Questions about the grid below. Counting starts at 0.
1) Give the entry in row 2 and column 0.
2) Give the bottom-right entry.
3) Give the top-left entry.
4) Give the entry at row 0, column 2.
5) Give the entry in the top-right corner.
6) Give the entry in row 1 and column 0.
[[129 144 116 150 145 157 124 119 115 125 143 114]
 [129 144 116 151 145 157 124 119 115 125 143 114]
 [131 117 144 110 116 104 136 141 145 135 118 146]
 [129 144 116 150 145 157 125 119 115 125 143 114]
 [131 117 144 110 116 104 136 142 146 135 117 146]
 [131 116 145 109 115 103 136 142 146 135 117 147]
 [129 144 116 151 145 157 124 119 115 125 143 114]
 [129 144 116 151 145 157 124 119 115 125 143 114]
 [129 144 116 151 145 158 124 118 114 125 143 114]
 [131 116 145 110 116 103 136 142 146 135 117 147]
 [131 116 145 109 115 103 136 142 146 135 117 147]
 [129 144 116 150 144 157 124 119 115 125 143 114]
 [131 116 145 109 115 103 136 142 146 135 117 147]
 [129 144 116 151 145 158 124 118 115 125 143 114]
 [131 117 144 110 116 104 136 142 146 135 117 146]
 [131 117 144 110 116 103 136 142 146 135 117 146]]
1) 131
2) 146
3) 129
4) 116
5) 114
6) 129

data =
[[102 153 102 102 153 154 153 102 102 153 102 154 102]
 [103 153 103 103 153 153 153 103 103 153 103 153 103]
 [104 152 104 103 152 152 152 103 103 152 103 152 104]
 [153 103 153 153 103 103 103 154 154 103 154 103 153]
 [152 104 152 152 104 104 104 153 153 104 153 104 152]]
Rows and columns are numbered from 0.
Give the entry at row 1, column 0.
Answer: 103
The entry at row 0, column 0 -> 102
Give the entry at the centre.
Answer: 152
The entry in row 0 and column 1: 153
Give the entry in the bottom-left corner.
Answer: 152
The entry just left of the centre entry is 152
Give the entry in the bottom-right corner.
Answer: 152
The entry at row 2, column 2: 104
Give the entry directly above the centre entry.
Answer: 153
The entry in row 0 and column 2 -> 102
Give the top-right entry.
Answer: 102
Give the entry in row 2 and column 0.
Answer: 104

a = [153 103 103 103 154 154 105 154 103 152 154 153]
Give the second entry.
Answer: 103
The first entry -> 153
Give the second entry from the right.
Answer: 154
Give the last entry.
Answer: 153

B =
113	150	150	149	106	107
132	123	123	123	133	133
115	147	146	146	109	110
139	112	112	113	144	143
133	121	122	122	135	134
137	115	116	116	140	140
111	153	153	152	103	104
124	134	134	134	122	122
141	109	110	110	147	146
134	119	119	120	137	136
127	130	130	130	126	126
131	124	124	124	132	132
125	132	132	132	124	124
119	140	140	140	116	116
139	112	113	113	144	143
Counting starts at 0.
Give the entry just right of the smallest entry.
Answer: 104
Give the entry in the bottom-right corner.
Answer: 143
Give the entry directly above 125.
Answer: 131
The entry at row 1, column 0 is 132
The top-left entry: 113
The entry just left of 103 is 152
The entry at row 2, column 1 -> 147
The entry in row 2 and column 0 is 115
The top-right entry: 107
The entry in row 0 and column 1 -> 150
Give the entry in the bottom-left corner.
Answer: 139
The entry in row 0 and column 2 -> 150
Give the entry directly above the smallest entry.
Answer: 140
Give the entry directly below the smallest entry.
Answer: 122
The entry in row 2 and column 2 -> 146
The entry directly above 120: 110

[[139 146 137 143 131 140 149 138 143 134 135 141]
 [134 104 135 134 125 118  98 124 135 119 137 130]
 [104 138 115 140 140 113 126 120 111 136 117 135]
 [113 105 124 140 129 108 108 118 130 127 124 136]
 [123 101 129 137 126 112 101 120 133 122 131 133]
 [154 134 143 138 131 137 112 135 137 123 148 129]
 [153 143 142 141 133 140 124 137 139 128 146 132]
 [103 125 117 143 137 109 121 118 118 135 117 138]
 [109 149 115 135 142 120 128 123 105 135 119 131]
 [106 113 120 142 133 107 115 118 125 131 120 138]
 [144 112 139 134 127 125  99 127 136 118 143 128]
 [147 147 140 143 133 141 137 139 141 132 141 137]
 [151 123 142 135 129 131 103 131 136 120 147 127]]
Counting starts at 0.
The entry at row 0, column 2: 137
The entry directly above the smallest entry is 149
The entry at row 2, column 0 -> 104
Report the entry at row 0, column 1.
A: 146
Report the bottom-right entry.
A: 127
Report the entry at row 1, column 0.
A: 134
Report the entry in row 2 and column 2.
A: 115
The top-left entry -> 139
The maximum: 154
The entry directly above the largest entry: 123
The smallest entry: 98
Report the entry in the bottom-left corner.
A: 151
Report the entry in the top-right corner.
A: 141
The bottom entry of the column that holds the smallest entry: 103
Report the entry in row 1 and column 1.
A: 104
Report the entry just right of the largest entry.
A: 134

Questions about the grid below.
1) Which number is the entry in the top-left corner?
2) Which number is the entry just right of the centre entry?
3) Which number is the 5th entry, reading row by row?
4) Which number is the second entry on the diagonal from the top-right corner?
5) Which number is the 5th-last entry, reading row by row?
6) Which number is the fourth entry, reading row by row?
7) Which number is the centre entry?
8) Which number is the entry in the bottom-left corner?
[[135 124 139 153 144 123 136 126 127 125 123 125 134 123 137]
 [125 141 124 123 123 143 125 134 132 136 145 135 126 145 125]
 [125 142 124 123 123 144 125 134 132 136 146 136 126 146 125]
 [136 124 139 154 145 123 137 126 127 125 123 125 134 123 137]
 [136 124 139 154 145 123 137 126 127 125 123 125 134 123 137]
 [136 124 140 154 145 123 137 126 127 125 123 125 134 123 137]
 [125 142 124 123 123 143 125 134 132 136 146 136 126 145 125]
 [125 142 124 123 123 144 125 134 132 136 146 136 126 146 125]
 [135 124 139 153 144 123 136 126 127 125 123 125 134 123 137]
 [125 142 124 123 123 144 125 135 132 136 146 136 126 146 125]
 [136 124 140 154 145 123 137 126 127 125 123 125 134 123 137]
 [125 141 124 123 123 143 125 134 132 136 145 135 126 145 125]
 [125 141 124 123 123 143 125 134 132 136 145 136 126 145 125]]
1) 135
2) 132
3) 144
4) 145
5) 145
6) 153
7) 134
8) 125

A = [140 126 153 128 135 111 119 120 133 151 109]
The entry just right of 128: 135
What is the entry just right of 119? 120

Read these off the row that follows.
1) Find the first entry.
2) Find the second entry from the left.
3) Find the entry just left of 118.
4) Find the second largest entry.
5) Find the second entry from the right.
[124 142 131 125 156 134 124 118 144 136 117 111 117 135 139 128]
1) 124
2) 142
3) 124
4) 144
5) 139

W =
[[136 124 138 144 131 103 124]
 [135 119 134 140 131 106 124]
 [129 120 132 131 118 118 125]
 [134 122 125 126 129 108 121]
 [129 123 123 128 128 113 111]
 [123 128 128 123 122 128 111]
 [121 136 120 126 134 131 117]
 [121 127 120 116 128 126 108]
 [114 126 119 112 132 131 111]
 [114 127 116 112 139 136 111]
 [112 126 112 106 143 129 107]
 [113 133 112 106 142 136 108]]
The entry just left of the smallest entry -> 131
The largest entry in the first row -> 144
Which number is the entry in the bottom-left corner?
A: 113
Which number is the last entry, reading row by row?
A: 108
The second entry from the end, reading row by row -> 136
Which number is the largest entry in the last row?
A: 142
Which number is the 2nd entry on the main diagonal?
A: 119
The entry in the top-right corner -> 124
The first entry in the row that holds the smallest entry -> 136
The smallest entry in the last row is 106
Which number is the 3rd entry on the diagonal from the top-right corner?
A: 118
The smallest entry in the last column is 107
The entry directly below the largest entry -> 140
The smallest entry in the first row: 103
The second entry on the diagonal from the top-right corner is 106
The 2nd largest entry is 143
The third entry on the main diagonal -> 132
Which number is the entry directly above 117?
A: 111

[[125 145 125 132 144 139 127 118 128 127 138 128]
 [120 123 136 132 125 129 132 136 127 154 129 128]
 [136 140 117 122 139 129 123 113 128 108 129 128]
 [136 111 131 122 112 117 123 138 128 127 118 128]
 [136 140 116 122 138 129 123 114 128 107 129 128]
 [118 137 131 138 135 140 134 124 128 147 139 128]
 [136 111 133 122 111 119 123 139 128 127 118 128]
 [125 118 139 129 120 129 131 141 128 151 129 128]
 [136 137 119 121 135 125 123 121 128 102 127 128]]
Indices start at 0.
Report the entry in the bottom-left corner.
A: 136
The top-right entry: 128
The entry in the top-left corner -> 125
The bottom entry of the column that holds the largest entry is 102
The entry at row 0, column 2: 125
The entry directly above the largest entry -> 127
The entry directly above the smallest entry -> 151
The entry in row 1 and column 0: 120
Report the entry at row 2, column 0.
A: 136
Report the entry just left of the largest entry.
A: 127
Report the entry at row 0, column 1.
A: 145
Report the entry at row 2, column 2.
A: 117
The entry just right of 134: 124
The entry just right of the largest entry -> 129
The entry just left of the smallest entry is 128
Report the entry just right of 114.
A: 128
Report the entry in row 1 and column 1.
A: 123

[124 138 120 136 142 143 131 123 120 121 123 150]
The entry just right of 121?
Answer: 123
The entry just right of 124?
Answer: 138

arr =
[[118 135 140 131]
 [130 135 122 124]
 [138 129 126 133]
 [155 131 120 139]
 [122 127 133 134]
 [130 128 126 132]
 [135 131 141 113]
 [ 99 141 138 128]
 [134 132 126 127]
 [134 148 113 111]]
The entry directly below the largest entry is 122
The first entry in the row that holds the smallest entry -> 99
The fifth entry in reading order?
Answer: 130
The second largest entry is 148
The entry just right of the largest entry is 131
The smallest entry in the first row is 118
The entry directly above 111?
Answer: 127
The top-right entry?
Answer: 131
The entry directly above 129?
Answer: 135
The 3rd entry on the diagonal from the top-right corner?
Answer: 129
The bottom entry of the column that holds the smallest entry -> 134
The second-last entry, reading row by row?
Answer: 113
The last entry, reading row by row -> 111
The third entry, reading row by row: 140
The entry directly above the largest entry?
Answer: 138
The 2nd entry in reading order?
Answer: 135
